One turn sends every row of this set to another row. A few are shown first. Where does it send the rows asked after them?
nov: [  8.0  -8.2  -1.8 -26.7   9.5 -17.7  -4.4   3.5  -2.7  -9.9   2.1  -2.4
  18.8   0.7  -8.4   3.7  -2.0  -8.8 -12.8  -6.3  -1.3   8.3   6.0   6.7
   2.4   7.6  22.9  -7.1  -6.1  14.7   1.5 -13.8  -2.0  13.2 -18.4  14.3
  10.0  30.5  -3.8  -7.5  -2.6  18.7  -2.7  -7.2 -20.8  -7.1  -0.5 -16.4
 -12.4   1.2   2.1 -20.6  17.5   8.9   2.2  -3.4  14.2  -0.6   1.1  18.6]
kure: [  2.3   2.0  -3.5  10.2  -4.2  -6.3  -3.0  12.5  -7.6  -3.4 -13.1  -1.5
  19.7  -7.3 -33.6 -13.9  -1.4   9.0  17.5 -14.2  -9.5  -0.4 -12.1  -2.2
   4.9  12.5   4.2  -0.6  -3.5  22.3 -27.3   1.3  -1.2   1.8   6.0 -18.0
   9.0   7.7  -8.3 -12.0  16.3  -3.2   2.8   3.9   4.1  -5.9 -20.8  -8.3
 -10.1 -10.2  -3.0 -26.3 -25.8  11.0 -10.8 -12.7   5.7  13.0  -0.4  15.4]
riz: [ -0.6   0.5   5.4  15.7  16.1 -22.6  -6.0  15.7 -15.7 -10.5 -19.8   8.9
  -2.6   5.1 -36.7  -3.6   8.9  -5.9   6.5  -2.4  -0.5   4.2 -13.7  11.4
  -6.4  14.5  15.3  -5.1  -5.7  27.9 -26.4 -15.4  -1.2  -1.6  -5.6  -4.4
  13.8  20.6   1.8   6.9  14.8   3.8  11.5   0.9 -23.2   0.8 -16.8 -20.5
  -6.5  -2.0   2.9  -1.3 -16.8  15.1 -19.0  -6.9 -12.7   3.2 -14.3   4.2]
ropaf: [  9.7   6.8  -6.9   2.2  17.7 -11.8 -11.5   1.0  -9.1 -12.0 -31.3   4.3
   1.0  11.9 -25.8   7.7   9.3 -12.8  -3.5  11.7   0.3   4.3   0.3  16.3
  -1.5  18.9   7.3  -5.1 -11.6   3.1  -6.7  -6.4   0.6   1.6  -9.1   4.8
  -0.5 -11.5   3.6  15.7   5.2   6.3 -11.7   6.5 -33.2   3.3 -13.3 -14.0
  18.8   3.4  12.6   5.5 -21.9   9.2 -16.8  -8.0   5.6  -8.4   5.7  -8.5]
nubag: [ -3.9   3.2 -17.7   7.9  -6.1 -17.2  -2.8   6.8  -1.4  -2.7 -16.1   3.3
  18.6 -16.9 -33.5  -2.6 -13.2   5.5  12.7 -19.2   9.8  -7.5  -6.4   1.0
   9.5  14.6  -3.5   3.5  -8.3  22.1 -19.1   8.8   2.5  -1.4   5.6 -15.6
   9.5  16.3 -14.1 -12.8  18.9   6.7  10.2   0.3   0.1   8.2  -9.9 -12.0
   0.5 -21.8  -7.6 -24.9  -6.6  15.2   3.1   5.5  -6.4  12.6  -0.2  11.7]
Zirev: [-12.6  -4.7  -3.5   2.1  19.9 -17.6 -12.4  -0.6   3.1 -18.4  -6.1   6.5
   3.5  -3.7 -25.7  -6.8   5.8 -25.1  -8.5 -14.0   6.2 -16.3  -0.1   8.4
   0.4  12.0  11.5 -13.4   6.7  27.0 -36.1 -13.3  -7.7  -0.1 -10.0   1.1
  -5.3  22.0  -7.3  13.4   6.1  -4.0   4.6  -0.6 -32.3  -7.9 -12.6  -7.1
  -5.2  -3.9  14.8  -7.2 -24.4  14.3  -4.6   0.1 -12.7  -1.7 -11.1 -10.7]
baza: [ -6.4  19.1   7.6  -2.9   4.3  -5.2  -8.2  -0.1  -7.0   3.9 -12.6  -7.8
   9.5  -5.2 -24.4   3.1  -2.8  -5.6 -11.0 -22.9  10.5   4.0   4.6  25.8
   8.9 -15.2  -9.3 -13.1   7.8   4.3  -0.4   4.1 -12.7   3.2  -3.8  -8.2
   4.2 -20.8   1.6   8.2  -2.3  11.4  -7.4 -14.8  -7.9  14.2  -7.1  -2.9
  -6.4  -5.0  -2.6   6.0  13.2   3.3  -7.1   5.0   2.8 -20.9   6.0 -17.4]
Fede: [-12.1   6.5  -4.8  13.9 -12.5   0.5  -9.5   0.0 -21.9   3.6  10.0 -14.8
   9.8 -21.4 -16.3  -9.4   4.1   4.8  -9.2  -6.3  -1.4  -5.0  -2.0  -3.5
  -8.2  19.8   6.9  -7.3  13.7   7.9  -0.2   9.0  10.7  -0.9  -2.3  -0.4
   9.8  -3.8 -11.4  -8.3 -14.5  -9.7  -1.8  -2.0  20.8  -1.9   0.7 -17.7
 -10.1 -12.1  -3.2 -12.0 -20.3  -8.5  -6.0   3.8  12.9  -6.8  -6.7  -1.6]
nasip: [ -0.6  12.9  -7.9 -11.0  30.3 -21.0 -17.6  -0.9  10.5 -22.7   4.1  -3.5
   6.7   5.9 -30.1   9.0   3.4  -8.7  -3.0  -0.7   2.5  -2.3  -2.7  -4.9
   6.6   1.8   3.2   0.1   7.2   6.6   1.5 -13.4   0.1  -1.7 -15.3   5.8
  -4.9  -8.1  -1.4   9.3   1.7   6.4 -10.2   4.4 -29.5  -9.6 -10.8   0.9
  17.7   3.3   5.0   8.4 -22.0  22.2 -16.1  -8.2   9.2 -24.1   8.4  -3.3]
bodi: [ -2.5   4.9  -3.1 -36.3  10.7   5.1   4.8   0.6  -5.6 -17.8   7.8  -9.8
  12.3  -9.8  -4.6  -4.2  -2.0  -7.6  -8.6  -5.8   0.5  -7.9  -8.1   9.4
  12.0   8.1  16.6 -18.9   2.9  20.3  -2.7   4.4  -1.3   6.7 -10.2  13.4
  -7.5   4.5  -5.7 -27.8 -10.7  12.2   0.8   0.5 -23.4  -2.2   2.2  -9.8
 -18.0  -2.2   5.3 -29.5   7.9   7.9  -4.4   5.1   0.2   0.8   1.5  21.1]
tegas: [ -4.3  16.5   2.2  -0.2   3.8   3.7  -7.6  -2.5 -17.6   3.5  -8.5 -20.9
  17.0 -23.0 -12.3  19.3   0.0 -17.5 -18.8  -9.2  13.1   2.0  -6.4  17.8
 -10.2  -1.3  -1.3  -4.9  -5.0   3.2   7.3  -4.7   5.9  -3.1  -6.0  -1.7
   1.3 -21.4   6.0  -6.2  -6.3   3.3  -7.4 -13.6   0.2   4.3   5.4  -4.3
 -10.9 -19.0   9.5   3.5  -7.6  -0.2 -15.3   8.2   5.1 -18.2   7.9   9.7]
Zap: [ -9.2   4.0  -0.5  14.5  19.8 -20.7   1.3 -12.1 -11.4 -22.3 -13.1  -2.7
  -1.2   6.0 -21.6  -2.2  16.0 -18.1  -7.0   2.0   1.1  -3.1 -23.9  -0.4
 -16.1  17.6  -4.9 -19.2   3.3  10.4 -16.7 -11.6  -1.2  -9.2 -10.9  -2.6
   1.8  29.4   3.1  -4.5   4.8   4.1   5.6 -11.6 -21.7  -0.5 -10.9 -20.1
  -4.4 -14.6   2.3   0.8 -12.5  14.2 -16.8  -0.2 -13.7  -2.2 -17.2   0.6]
pema: [ -2.5  -5.7 -16.1   7.6   0.2 -21.7  -5.6   6.5   0.5 -13.1   2.1   1.6
  19.0  -8.2 -29.8   8.0   3.0   1.4   5.6 -28.6  11.6 -12.2   1.1 -19.6
  -0.6  20.6  21.6   4.9  -5.5  33.4 -28.6  -4.1   0.3  -2.3  -0.6  -4.3
  -5.5   5.0  -7.3 -13.1  12.0  -0.3   6.9  13.4   0.6  -5.5  -9.2  -6.3
 -13.7  -3.5 -12.3 -18.3 -15.3  27.5  -1.0  -0.1   1.8   0.9   1.3   9.8]
gafi: [ -2.3   5.0 -12.5   4.0  23.3 -21.4 -14.1  -4.9   2.7 -16.0 -21.2   8.2
   9.6   4.5 -39.2  -3.3   3.7  -8.0  -1.4   9.9  10.6  -1.2   4.4  16.3
  -1.4   4.1   5.4  -6.6   0.1  -2.8  11.1   8.1  -7.1   5.9  -0.3   5.2
  -5.0 -10.7   6.0  -1.1  -3.4   2.0  -5.3  12.8 -33.6   1.0 -12.2 -14.7
  17.4  -2.6   2.3  -1.5  -3.9  14.6 -13.5  -1.7   1.4 -15.0  17.5  -9.1]
niras: [  9.6  25.5   1.5  -2.8  -3.2  -2.0 -10.6   2.9  -7.8  -1.1 -16.5 -20.7
   0.8  -3.9 -20.1  17.8   8.6  -7.8  -4.2 -15.0   5.0   8.2  -0.3  23.1
   6.0  -0.2  -4.1  -4.4   0.9  13.0  -9.8  -6.7  -1.3   0.2  -3.9  -1.1
  -1.9 -37.4   5.0   5.4   0.6  11.7 -13.3  -3.3  -5.7  10.0 -13.1  -2.4
   2.5  -5.8   9.4   1.5  -5.6  -2.2 -16.8   3.5   7.1 -20.6  11.2  -4.2]
Ronel: [ -7.7  23.5   6.9   5.3 -14.8   2.8   1.3   4.8 -15.1   2.7   1.7 -16.9
   4.4 -15.2 -17.5  -9.4   4.4  10.2  12.7 -15.0 -10.3  -5.0   4.1   8.8
  11.2  15.5  14.5  -8.1   6.0  11.0 -23.2  13.7  -0.5   2.1  -1.7   0.9
  13.0 -19.6 -19.2   1.2  -3.4  -2.6 -14.2  -4.1  11.4   3.9  -5.5 -12.8
 -12.6  -7.7   3.4 -11.6 -20.3  -6.1 -14.6  -6.5   8.7 -10.0   5.9   5.0]
gite: [-12.3  16.3  -7.8   0.5  -2.3  -1.4   6.6  -1.5  -9.2   4.7   3.9  -6.5
   7.4 -16.4 -16.5  -7.5  -9.0  10.4  12.9 -11.6  -7.2  -2.9   3.1   2.3
  15.6  10.1   9.3  -9.0  11.8  -1.4 -11.6  20.2   5.6  -4.2   0.7   1.3
  20.3  -1.4 -26.5   2.6  -0.6   5.5 -12.4  -3.6  11.4   7.9   7.6  -8.4
  -0.4  -9.4 -16.9   1.7  -0.3   2.9  -7.5  -3.6  11.9  -0.9  10.2  -2.6]
Mube: [  3.2   1.8 -11.6 -22.8   4.4  -7.8 -18.5  -8.5   2.8 -16.0  -8.6 -13.7
   5.5  -1.1  -1.8   4.5   2.1  -6.3 -14.6   1.1  -5.1  -3.2   1.0   8.4
  14.2   9.1   9.1 -11.5   2.3  18.3  -2.4 -12.9   1.8  -2.0 -20.0  26.2
   3.5  19.4   6.5 -17.6 -13.4  21.0   4.1  -4.4 -22.2  11.7   1.3 -19.7
  -7.6  -1.3   3.1 -20.6   6.4  11.7   0.4  11.3  15.4   9.7  -5.3  -2.1]
gase: [  0.0  19.5  18.4  -4.7   6.6  -0.2  -1.9   6.9   9.0   7.9  -1.8 -17.6
  19.5 -13.7 -11.5  19.5  -7.3 -13.3 -10.6 -23.8  13.6  -9.6   7.4   7.3
   9.0  -6.1   1.6  -3.0  -3.6   8.1  -9.6  -3.9  -7.2  -8.5 -18.1   6.5
  -1.9 -26.0   0.5  13.1  -3.2  12.1  -5.3  -5.1 -11.8   3.8  -1.6 -13.8
  -7.9  -3.4  -0.1  -0.6 -12.5  15.9   1.9   3.7   1.1 -23.6   0.5  -2.8]
Rem: [  5.2   2.2  -5.0 -30.2   9.2 -10.6  -8.6  -1.2  -5.4 -17.6   0.7  -5.0
   1.7  -6.5  -7.3   7.2   4.2   6.4 -13.3  -6.0   7.7   4.0  13.7   6.2
  19.6  13.7   9.3 -10.3   4.2  24.4   2.6   3.8   4.9   4.4 -19.2  10.7
  -7.8  21.2  -8.3 -17.1 -11.9  27.1  -4.9  -0.5 -12.9   6.0  -9.2  -4.9
  -8.9   8.6   8.5 -23.8   0.2  -4.2   0.3  19.1  12.6 -15.0   1.0  15.3]
Niv: [  3.0  -4.2  -0.9 -20.1   7.8   5.2 -12.2   7.6  -1.1 -15.7   9.2 -11.0
   5.8  -2.8 -19.1 -11.8  -0.8   9.6 -13.9  -5.3  -0.2  -0.3  -4.3   0.0
  12.2  10.2  10.2   4.7  11.9  22.5   8.3  -3.1  -5.8   6.4 -22.3   8.2
   3.8  22.4  -6.5 -16.6  -6.3   9.0  -1.3  -0.3 -26.8  -9.4  -4.6 -15.3
 -13.0  -5.0   1.1 -32.2  13.0   0.0   5.2  -0.2   8.7  -0.9 -16.6   5.8]
zuso: [-10.4  15.1 -14.4  -5.5  -6.4   6.8 -15.9   9.9  -6.6  10.9  17.2 -12.2
   8.1 -24.9  -9.1   1.8   1.2   1.7  -2.1 -12.2  -4.2 -11.3   9.6  -2.5
  17.2   8.8  22.5  -1.6  10.9   4.1 -24.5   8.0   5.9 -11.1 -13.5  -3.1
   3.8   1.7 -15.9   4.0  -3.4  -5.0  -4.3   2.3   7.1  -3.6 -12.8   4.1
  -5.5  -8.2  -7.3  -0.3 -22.3   9.3  -0.4  -7.6  18.2   0.1  -7.4  -0.4]
Paf: [ -0.9   9.4  -1.3   8.4  23.3 -10.8  -4.4 -10.0  -6.0 -15.6 -24.3  -6.4
   8.1   0.1 -24.3  11.3   7.9  -6.8 -16.3   9.8  11.3   8.7  -4.5   0.2
  -9.0  18.3  -5.8   1.0  -4.5  -6.5  15.1   0.5   5.5  -7.5 -17.1   0.9
  -6.0   7.3  -0.4   3.2   0.5   8.2 -22.2  -4.7 -27.4  -1.4  -8.1  -7.9
  11.6 -13.5  13.6   6.6 -20.1   4.7 -15.4   3.4   8.3 -23.6   1.6   4.8]
zuvaz: [ -3.3  -7.3  -8.5  11.4  -6.1 -22.8   0.0  -2.7 -14.9  -7.3  -4.6   3.2
  26.0  -1.4 -22.4  -6.2   6.5  -6.7  -3.0 -17.2   4.6  -0.7 -12.9 -13.5
 -17.7  19.5  -3.5 -17.2  -3.9  14.9 -13.3   0.0   4.5  10.7   4.9 -19.9
  -1.0  23.1  -6.1 -15.4   6.1   2.7   5.9   0.0  13.3  -9.5 -17.8 -11.4
  -8.1  -8.8  -5.1 -21.5 -17.0   7.7  -3.5  -4.3   1.6   0.4  -3.1  15.1]
podos: [-14.0   2.4 -14.0   9.6  23.0 -28.3 -12.5   6.0 -12.7 -15.9  -3.5  15.8
  -3.2  -9.8 -34.9  -5.9   9.5 -11.9   3.1   6.0   6.8  -8.8   1.0  29.4
  -1.9  13.8  15.5  -7.0   0.9  19.6 -18.1  -0.5  -3.3  -3.8  -5.5  -4.8
  10.6  27.6  -6.9   3.7  13.4   0.3  13.5  -0.8 -24.1   3.8 -16.7 -16.6
  -0.6 -12.1  -0.2  -4.7  -5.3   5.7 -14.1   6.4 -22.2  -1.9  -4.0   1.9]

Fede goes to Paf
Rem goes to nov
Now these:
ropaf goes to kure
Zirev goes to zuso
gafi goes to nubag

